In the rows, zero is written as 128.
One turn sends every row of this set to another row. A few are shown first. Where does it send the rows asked after them?
Q_777: 118 117 123  94 114 146 147 123  87 134 124 113 104 139 151 124 130 136
Q_333: 141  99 111 114 135 139 125 116  76 165 135 122  94 134 170 130 132 148
Q_984: 134 109 119 109 113 142 119  70  96 134 126  95  91 119 168 151 138 146
Q_715: 123 106 140 127 147 150  91 107 103 159 134 120 129 154 134 153 161 123
Q_991: 136 132 140 148 130 116 115  83 106 109  94 125 119 146 169 118 143 161
Q_169: 136 139 146 132 133 136 129 102 102  97 108 135 112 143 174 129 167 156
Q_402: 123 127 138 122 145 155  97 104 114 163 133 107 128 143 141 169 151 130
Q_656: 137 115 133  99 119 142 110 107  99 149 137  97  77 121 165 119 129 155
Q_180: 148 124 167 149 136 126 123  98  95 112 103 135 112 141 172 121 159 156
Q_419: 122 111 139 129 139 134  85  80 119 144 142 110 129 146 133 152 167 129
Q_65: 130 119 114 104 136 153 132 113 105 153 113 112 115 128 155 125 113 114
Q_572: 130 116 142 136 147 142  98 100 107 159 143 116 119 150 133 156 169 116
Q_433: 131 117 118 143 126 121 112 120 124 151 129  88 125  99 139 103 171 139
Q_27: 113 111 144 124 149 146  85  90 113 145 140 115 117 138 138 139 166 110
Q_66: 141 126 160 137 125 140 124  96  95 109 107 135 109 141 173 111 170 160
Q_269: 120 119 121 150 120 131 120 122 118 166 121  90 142 102 142 108 140 144
Q_604: 137 121 126 147 134 124 131 116 126 148 137  96 129  89 150 103 162 149
Q_749: 129 102 128 156 134 117 133 101 126 159 106  94 126 110 142 100 154 141
Q_893: 118 124 117 147 126 119 122 122 134 155 133  96 136 105 153 106 153 149
Q_748: 131 126 151 134 128 135 131 100  99  89 111 128 114 139 171 135 150 161
Q_779: 127 112 126 162 137 134 131 117 126 142 124 101 147 106 155 122 134 165
Q_310: 147 139 151 155 134 131 126  97  98 106 115 129 105 140 184 133 150 150
Q_315: 130 114 134 137 133 146  96  83 112 147 151 110 123 157 135 157 162 124
Q_152: 137 131 135 113 113 134 133 106  71 162 109 121 106 112 177 104 155 142
Q_525: 138 138 137 145 119 123 135 111 102  96 102 124 109 140 166 121 163 149
Q_7: 118 115 119  93 117 137 144 106  91 137 137 120  94 137 147 125 127 139
Q_818: 113 127 172 136 137 142 111 109  99 117  99 127 126 145 173 125 152 163
Q_492: 148  97 126 120 126 139 120 114  61 161 134 122  97 131 158 131 135 147
Q_73: 135 112 123  99 114 143 103 107  99 140 142  87  94 114 163 127 130 158
Q_734: 131 111 138 143 146 131  85 103  94 139 132 119 113 154 139 152 166 111
Q_868: 138 120 140 114 118 126 122  97  64 170 117 122 105 116 169 106 142 144
Q_361: 108 111 141 136 145 125  94  85 111 152 119 102 124 161 148 145 158 117
Q_144: 126 124 156 148 126 127 135 108 100 105 100 133 103 143 176 124 162 154
Q_453: 136 123 147 129 133 141 125  88  89 107 106 140 114 122 166 141 159 174
Q_946: 117 101 139 137 133 152  86  90  99 145 120 114 119 150 132 160 152 126
Q_959: 135 117 135 147 119 124 130 120 119 161 134  90 131  96 148 106 158 160
Q_993: 132 125 114 147 119 132 142 111 125 160 122 107 132 106 146 102 173 148
Q_922: 129 115 124 147 139 133 135 124 126 151 137  96 140 105 161  98 153 137
Q_550: 129 121 108 105 138 152 119 111 106 152 129 111 121 113 153 126 120 109
Q_510: 144 116 130 118 113 147 119  71  88 133 128 107  85 123 163 158 142 136
Q_546: 127 118 123 147 134 126 145 124 133 152 121  96 144 113 155 108 160 142
Q_511: 127 104 139 143 140 139  84  90 112 151 135 124 112 150 127 153 158 128
Q_36: 122 125 154 147 116 129 129 103  82 106  95 122 114 130 178 123 149 161
Q_961: 124 122 148 140 134 127 146 123 109 159 129 101 132  87 148 109 150 146
Q_668: 111 102 153 144 126 141 109  87 107 161 132 109 129 144 121 154 165 143

Q_27 goes to -> Q_993
Q_779 goes to -> Q_818
Q_361 goes to -> Q_749
Now these:
Q_66 goes to -> Q_315
Q_525 goes to -> Q_734
Q_748 goes to -> Q_715
Q_7 goes to -> Q_333
Q_777 goes to -> Q_492
Q_893 goes to -> Q_144
Q_510 goes to -> Q_550
Q_453 goes to -> Q_402
Q_984 goes to -> Q_65
Q_604 goes to -> Q_169
Q_546 goes to -> Q_180
Q_36 goes to -> Q_946

One turn sends every row of this set to another row. A few are shown first. Where does it send the rows asked after them?
Q_485: 154 102 121 126 128  95 127 100 136 125 119 119 131 107 157 125 100 120 152 126 125 112 128 137 129 110 128 117
Q_820: 141 123 101 157 151 146 123 131 142 138 131 129 130 127 121 115 137 102 149 144 133 106 143 118 113 155 127 137
Q_847: 133 113 152 152 110 142 117 125 144 136 152 140 105 136  92 140 147 131 125 108 134 129 144 143 120 123 137 133
Q_105: 146 133 164 133 146 125 109  95 123 101 119 140 103 140 126 114 132 146 133 128 129 143 135 115 107 129 132 144
Q_955: 133 147  94 133 117 126 121 132 135 100 107 141 128 156 141 136 149 143 143 143 110 120 117 135 118 160 127 134
Q_999: 173 115 100 109 122 116 118 125 144 154 142 133 129 111 127 101 111 142 124 127 125 129 115 129 104 118 140 138
Q_613: 125 147 136 158  99 124 131 138 113 143 113 120 130 158 108 115 127 129 117 108 155 135 133 124 146 133 127 104
Q_158:  87 129 114 123 133 124 120 121 130 140 125 134 159 130 129 107 124 130  77 137 128 125 139 130 108 127 141 138
Q_439: 132 141 131 112 147 136 137 147 141 137 151 128 122 146 134  95 114  98 139 114  97 110 133 127 136 142 141 126
Q_521: 107 108 118 114 138 146 119  89 138 131 111 137 148 149 104 130 134 111 127 146 150 123 109 122 146 131 131 141
Q_82: 124 102 118 130 122 122 155 119 126 123 132 147 148 154 117 149 107 115  95 142 122 143 108 118  94 141 120 142
Q_291: 112 144 128 133 154 128 139 121 121 170 139 119 133 131 121 125 152 141 130 123 118  96 137 124 127 148 155 134
Q_504: 109 122 151 104 123 151 125 128 102 127  99 129 116 110 132 149 124 146 125 127 131 134 133 112 119 134 103 149
Q_617: 119 147 137 119 136 118 127 110 114 133 135 102 154 122 125 152  94 133 134 122 122 112 127 149 145 143 105 139
Q_956: 151 132 131 130 117 131 149 134 128 118 121 128  93 165 137 149 124 137 118  89 116 130 116 146  98 118 135 130
Q_630: 139 131 145 165 123 146 148 121 127 124 114 125 160 117 113 109 122 141 113 131  95 127  90 128 117 114 136 131
Q_381: 150 133 148 120 122 116 120 127 133 149 124 129 136  76 130 156 127 127 102 120 135 126 117 126 119 118 124 135
Q_738: 129 150 151 146 130 150 152 135 142 140 125 130 115 133 160 123 111 147 143 153 138 121 108 148 133 113 149 123
Q_170:  98 117 140 138 123 144 132 124 116 128 120 119 127 127 134 107 135 116 115 148 127 140 114 147 151  91 150 112
Q_68: 143  79 122 124 144 126 144 135 130 124 149 128 127 128 149 142 121 155 117 126 112 138 126 104 130 110 119 126
Q_173: 127 117 130 114 112 161 155 116 140 109 127 151 131 125 131 106 131 130 120 160 151 141 109 136  99 129 143 145
Q_919: 129 132 111 116 106 123 159 119 152 147 105 136 142 153 142 105 122 144 143 139 139 125 125 127 148 125 111 100
Q_665: 142 141 104 120 114 116 116 108 140 136 132 136 148 123 114 115 110 144 123 113 147 149 163 126 133 148 120 108
Q_802: 136 131 106 149 103 118 120  96 103 112 142 128 115 138 104 133 136 139 140 122 108 146 136 140 109 133 157 127
Q_914: 121 142  82 129 121 129 132 132 111 109 132 115 111 160 119 121 104 121 137 105 127 129 108 109 131 123 124 149
Q_386: 136 149 125 120 144 113 138 132 140  90  93 133 137 129 129 129 122 136 116  92 124 126  85 135 119 133 134 140
Q_350: 127 108 152 123 103 121 116 142 118 130 113 130 135 132 147 136 102 109 133  99 124  91 134 108 134 143 125 129

Q_738 goes to -> Q_847
Q_350 goes to -> Q_158
Q_105 goes to -> Q_68
Now these:
Q_82 goes to -> Q_386
Q_919 goes to -> Q_613
Q_956 goes to -> Q_381
Q_170 goes to -> Q_802
Q_439 goes to -> Q_291
Q_617 goes to -> Q_521

One turn sends every row of this set to another row. A few are shown first. Where does it send the rows asked after them?
Q_746: 111 107 138 116 149 132  91 146 113 136 135 118 114 112 114 114 120 134 113 100 110 155 153 137
Q_306: 148 119 117 130 140 149 133 116 134 143 125 133 133 122 132 133 136 118 125 149 166 111 103 128
Q_942: 105 131 117 125  94 129 115 131 149 133 150 135  83 116 131 111 113 132 130 103 123 129 120 118
Q_924: 114 142 152 146 108 132 135 126 152 131 133 127 134 140  79 102 133 142 128 130 141 156 137 135
Q_464: 139 112 107 153 101 150 136 109 134 126 136 135 126 122 133 116 100 126 112 133 115  93 121 123
Q_90: 116 143 154 143 103 136 137 139 148 118 128 127 122 134  87 100 141 132 136 133 141 152 132 143
Q_730: 136 112 132  91 143 136 146 117 113 133 119 116 139 138 116 120 120 145 109 120 142 101 117 157
Q_23: 114 127 115 155 146 121 126 137 160 130 141 135 131 163 113  88 122 128 137 144 130 125 132 122
Q_811: 135 140 108 141 120 137 146 128 135 152 147 130 150 156  86 107 144 117 116 133 113 149 134 144
Q_508: 118 131 131 141 159 124  95 128 101 122 100 141 125 157 114 126 111 120 137 127 122 109 141 113
Q_281: 140 112 132 149 106 154 127 111 141 136 139 136 122 109 155 133 106 118 115 128 115 113 144 130
Q_867: 120 129 143 117 137 121 141 161 105 155 148 120  95 132  99 136 156 138 115 105 123 121 135 137
Q_910: 117 125 108 132 100 134 120 125 135 126 136 136  89  99 122 104 103 134 124 122 103 149 140 114
Q_681: 121 153 147 116 104 130 107 117 120 112  90 139 140 125 106 141 117 129 123 124 137 124 113 124
Q_927: 119 122 155 130 124 124  84 153 132 147 138 119 106 113 109 110 118 119 124 104 111 136 161 127
Q_324: 146 122  92 126 137 144 130 117 132 125 144 125 122 119 148 122 139 134 134 130 151 124 102 130
Q_232: 121 150 144 124 107 121 120 119 118 113  89 146 134 122 107 149 120 130 142 120 131 120 118 119
Q_33: 148 117 125 104 153 123 130 122 107 138 119 126 134 132  96 127 147 151 116 116 147 123 114 162
Q_44: 113 139 129 129 154 113 103 138 103 127 102 154 128 149 112 129 110 114 141 124 122 102 132 111
Q_160: 112 116 148 128 139 138 101 146 129 162 131 130 121 121 132 107 113 142 118  95  98 136 160 128
Q_198: 130 146 111 129 112 125 119 133  99 135 104 154 132 134 111 146 127 104 126 112  86 126 131 121
Q_675: 109 119 127 131 102 137 135 135 127 119 144 127  74 121 122  99 108 130 109 103 113 128 141 119
Q_908: 133 131 101 137 119 123 150 129 131 143 144 137 141 151  86 114 151 106 108 134 118 147 143 144
Q_254: 127 120 145 111 144 118 128 151 125 156 143  97 112 138 103 148 147 117 105 114 141 120 140 135
Q_346: 118 134 121 156 142 132 126 128 149 137 149 144 133 164 105  82 116 127 134 143 136 130 141 127
Q_283: 128 110  97 132 137 139 137 111 119 140 147 119 124 129 124 134 141 117 136 128 162 103 108 117
Q_39: 128 115 104 128 100 153 132 101 132 142 139 138 143 112 137 130  93 131 111 127 124 113 143 137
Q_392: 142 156 116 126 118 123 122 124 101 136 110 150 134 131 118 137 128 112 116 121  79 126 141 124
Q_89: 124 114 145 111 159 153 134 116 104 146 116 119 137 122 102 126 124 142 122 118 148 121 122 165
Q_852: 124 115 143 105 139 122 130 164 111 159 123 108 104 157  93 126 135 135 111 113 122 121 148 136

Q_44 goes to -> Q_924
Q_852 goes to -> Q_927
Q_867 goes to -> Q_160
Now these:
Q_681 goes to -> Q_908
Q_730 goes to -> Q_254

One turn sends every row of this set to another row. A few are shown first. Where does it send the rows asked after them?
Q_309: 115 151 115 105 115 140 141 126 123 144 124 149 104 137 115 101 106 164  98 127 134 133 111 101 116 113 127 166 127 125 160 131 141 140 113 133
Q_53: 112 133 149 133 134 124 168 145 147 153 144 141  92 119 116 134 106 125 149 124  90 154 148 111 119  88 129 130 113 160 140 122 148 143 141 136
Q_134: 123 145 145 120 157 101 149 132 141 169 115 127 106 108 126 153  90 134 154 102 114 146 133 118 129 104 108 136 106 143 146 135 140 157 122 150
Q_888: 126 166 121  97 122 130 139 123 139 157 126 151 122 139 112 106 120 144 110 116 132 119 108  84 126 118 132 168 125 136 155 110 116 129 121 124
Q_799: 141 128 103 119 133  99 120 102 100 126 109 128 135 133 105 108 115 148 113 119 124 123 136 141 123 134 128 127 160 126 135 127 137 146 119 143
Q_498: 163 129  97 120 138 134 105 125 111 142 103 149 139 127 135 121  97 137 133 118 119 107 134 110 132 126 100 156 148 114 146 124 145 134 108 131
Q_712: 172 143 122 124 133 114  94 104 108 136 101 119 126 116 107  80 128 123 131 105 113 130 147 115 127 138 105 165 127 126 143 118 132 138 111 102
Q_56: 127 133 138 145 129 127 165 159 155 134 131 122  95 113 115 111 102 118 150 117 117 141 134 134 131  72 105 148  77 125 147 124 143 163 138 122
Q_456: 135 117 122 136 124 123  78 127 115 127 102 125 121 116 120  95 121 131 107 123 112 124 138 118 125 136 113 160 129 109 115 132 143 151 103 103
Q_791: 139 146 123 143 117 117 165 110 115  98 114 130 133 133 117  98 109 134 131 116 121 127 129 165 121 111 117 135 151 117 125 132 116 154 112 134
Q_767: 131 117 140 126 147 104 122 152 146 169 117 117 111 126  95 132 120 120 163 115 125 139 142 124 137 100 101 142  82 127 146 124 141 165 148 122
Q_774: 159 133 138 124 112 122 133 122 108 124 115 126 108 116  93  83 113 109 133 122  91 130 164 107 122 123 115 157 138 148 133 114 156 115 122  86
Q_677: 130 120 142 127 113 121 165 162 143 123 133 128  97 134 121 125 121 107 155 127 113 126 147  99 107 105 129 136 119 146 131 133 159 109 113 102
Q_930: 141 109 141 130 107 126 120 150 114 117 115 129 110 133 109 110 125 114 127 132 105 117 155 104 119 128 129 150 138 126 115 135 153 120 105  81
Q_998: 125 137 155 124 136 117 176 148 147 153 131 136  92 119 122 147 109 119 159 119 101 142 137 108 120  90 133 129 107 148 144 136 148 138 125 134
Q_499: 115 151 134 149 117 126 180 133 154 103 126 125 107 131 124  93 108 112 152 121 117 142 131 153 118  89 102 141 116 119 128 130 127 159 122 130
Q_338: 131 114 136 131 146 110 120 153 141 164 120 116  97  98 108 115  93 126 144 118 123 144 138 123 132  82  97 145  78 137 145 119 157 168 140 126
Q_750: 139 149 141 155  98 129 169 131 151 116 125 127 113 118 127 113 118  96 148 126 120 131 122 130 108  98 119 127 101 127 130  93 110 158 132 133
Q_798: 115 126 136 136 153 110 134 139 142 171 135 137 111 118 128 150  99 142 140 112 112 156 144 116 117 104 115 130 109 152 142 114 131 165 137 153
Q_573: 128 134 144 145 121 126 160 155 157 143 127 123 101 125 103 126 119 109 155 121 114 135 134 129 132  87 113 141  75 123 146 110 129 165 154 124
Q_635: 150 109 130 115 137 113 102 107 122 139  92 124 147  89 118  97 131 140 149 126 111 110 136 118 122 122 124 137 145  95 129 108 139 157 124 130
Q_469: 143 108 121 115 151 112 106 111 127 133 105 126 148  90 122  76 124 147 147 119 112 120 146 126 124 108 113 147 154 103 130 117 142 156 119 125
Q_490: 120 137 141 127 104 125 166 136 133 132 131 129  89 123  98 105 107 106 145 132  88 140 154 108 114 109 118 140 122 160 134 109 169 115 143 114
Q_116: 145 139 111 116 145  93 115 111 119 130 112 128 145 101 127 100 100 129 106 111 124 104 119 116 133 119 132 134 152 140 113 112 124 134 106 128
Q_311: 116 138 145  88 120 120 127 126 147 141 108 126 112 106 105  77 136 140 119 137 139 127 109  99 124  96 142 150 117 103 140 130 131 157 108 111
Q_8: 145 136  98 123 135 135 100 119 115 147 107 154 143 127 123 115  94 134 126 123 102 110 137 110 140 131  97 159 153 121 136 110 142 137 127 132
Q_655: 129 136 132  93 121 123 129 114 138 145 124 130 114 116  91  61 146 149 121 134 134 147 130 105 115  96 136 149 122 118 160 109 124 161 128 119
Q_96: 146 147 131 150 113 117 150 115 128 109 121 133 144 109 129 102 106 113 117 117 119 111 116 138 124 108 130 130 139 131 108  95  98 150 115 127

Q_798 goes to -> Q_338
Q_116 goes to -> Q_712
Now these:
Q_8 goes to -> Q_469
Q_750 goes to -> Q_490
Q_53 goes to -> Q_56
Q_791 goes to -> Q_930
Q_311 goes to -> Q_888

One turn sends every row of this set to another row. A few are shown first. Where does it send the rows asked after them?
Q_907: 128 129 142 127 139 125 139 131 142 147 131 125 110  78 132 133 146
Q_877: 108 124  96 142 115 159 115 115 112 127 129 117 151 140 129 108 142
Q_481: 149 128 115  93 118 139 134 146 141 123 110 113 105 121 128 152 136
Q_710: 120 165 124 119 140 133 155 141 127 133 145 123 112 139 122 118 162
Q_318: 118 138 110 103 102 140 103 117 106 128 139 111 141 128 107 105 136
Q_945: 123 134 136 116 133  97  92 111 114 130 135 133 127 139 134 117 102
Q_28: 130 160 141 132 143 136 112 111 144 120 131 119 118 146 155 150 139
Q_713: 137 114 125 133  94 143  92 116 109 130 130 110 132 144 132 123 135
Q_935: 126 108 130 152 124 132 150 156 139 115 116 128 115 126 123 108 126
Q_695: 103 113 105 120 133 135 142 123 134 105 119 126 142 100 122 158 125
Q_739:  94 132 100 111 127 111 108 117 109 129 107 132 152 105 134 118 125
Q_54: 142 153 123 130 116 157 128 128 120 147 144 106 136 150 119 109 146
Q_929: 142 123 104 116 104 163 127 132 127 141 120  99 141 125 112 137 135
Q_841: 110 122 116 147 149 122 106  94 111 140 118 131 129 134 138 154 137
Q_619: 128 144 159 128 117 115 127 135 106 111 144 148 128 102 125 108 130
Q_424: 124 132 134 118 129  95  93 111 104 125 134 130 131 144 132 117 111
Q_837: 138 129 131 118 143 123 145 141 153 137 151 131 125 110 165 122 119
Q_450: 121 107 130 154 135 118 148 152 140 122 111 134 105 124 121 116 126
Q_995:  95 131 102 109 133 115 112 116 111 135 111 141 147  99 139 120 125
Q_539: 123 136 156 118 127 114 127 134 112 108 134 155 125 108 125  97 131
Q_960: 115 161 121 118 146 119 154 142 129 141 138 134 109 135 132 120 159
Q_825: 135 116 125 138 100 150 134 146 117 136 129 119 144 126 113  93 127
Q_366: 141 160 132 134 139 146 115 112 138 119 135 125 124 141 161 151 136
Q_975: 144 128 113  91 130 125 131 144 146 127 109 121 101 125 128 151 126
Q_81: 141 123 126 124 167 134 143 115 152 130 146 128 111 111 115 133 123
Q_467: 110 125 104 126 133 141 136 122 137 100 119 124 142  94 111 151 116
Q_362: 114 125 111 143 146 124 101  93 108 135 111 129 133 138 137 149 142

Q_28 goes to -> Q_695
Q_366 goes to -> Q_467
Q_877 goes to -> Q_318
Now these:
Q_362 goes to -> Q_739
Q_907 goes to -> Q_837
Q_450 goes to -> Q_960
Q_841 goes to -> Q_995
Q_935 goes to -> Q_710
Q_54 goes to -> Q_929

One turn sends every row of this set to another row. A few are shown first. Where does it send the rows asked after them?
Q_493: 135 139 115 143 125 129 121 122 103 165 127 126 145 157 169 109 133 101 133 136 121 115 111 124
Q_700: 134 153 126 128 116 136 126 112 164 142 130 115 106 146  88 177 122 105  85 161 143 100 122 126
Q_972: 116 130 118 138 110 128 111 128  99 130 134 107 132 160 164 110 133  89 127 157 138 128 122 125
Q_426: 153 159 137 142 109 118 147 117 147 161 130 114 150 147  83 174 136 131 101 149 151 112 116 123
Q_645: 136 153 126 128 120 136 128 112 165 146 127 118 109 146  89 182 123 107  83 158 142  97 119 127
Q_167: 133 158 117 131 115 121 132 127 165 149 137 126 121 134  80 156 118 126  83 139 151 101 121 119
Q_778: 134 115 118 138 127 137 118 135 102 145 115 115 143 156 169 122 145  88 123 146 151 112 134 127
Q_898: 143 166 138 142  98 113 143 113 146 152 141 109 145 150  80 166 130 131 103 155 146 120 110 123
Q_187: 152 157 139 143 100 118 140 118 152 149 134 106 147 146  75 162 136 124 108 157 157 113 124 123
Q_770: 132 156 127 128 119 135 129 111 163 144 130 116 106 147  90 180 121 108  83 159 138 102 116 126
Q_533: 134 158 117 131 115 122 131 127 165 148 136 125 121 134  79 155 119 125  85 139 155 101 124 120
Q_834: 131 138 118 145 113 128 110 122 107 150 135 117 140 157 159  96 130  94 141 146 125 119 116 126
Q_801: 144 127 117 146 121 134 114 127 110 158 121 118 146 154 161 101 138  91 140 139 134 109 127 126
Q_711: 133 159 117 131 113 121 131 128 165 148 138 125 120 134  78 155 118 125  85 139 152 101 122 119
Q_475: 120 131 120 130 106 131 109 131 107 125 137  99 134 156 160 108 126  86 128 165 132 115 120 128
Q_962: 119 137 115 126 127 129 128 126  98 153 130 118 143 157 180 131 126 103 110 148 118 113 100 125
Q_514: 142 113 118 130 131 142 120 138 110 149 113 111 149 152 168 125 140  88 121 149 145  95 130 127
Q_574: 119 133 116 135 128 129 126 125  91 153 126 123 138 160 178 129 135 102 114 142 130 123 110 124

Q_962 goes to -> Q_475
Q_898 goes to -> Q_187
Q_834 goes to -> Q_801
Now these:
Q_574 goes to -> Q_972
Q_700 goes to -> Q_645
Q_167 goes to -> Q_711

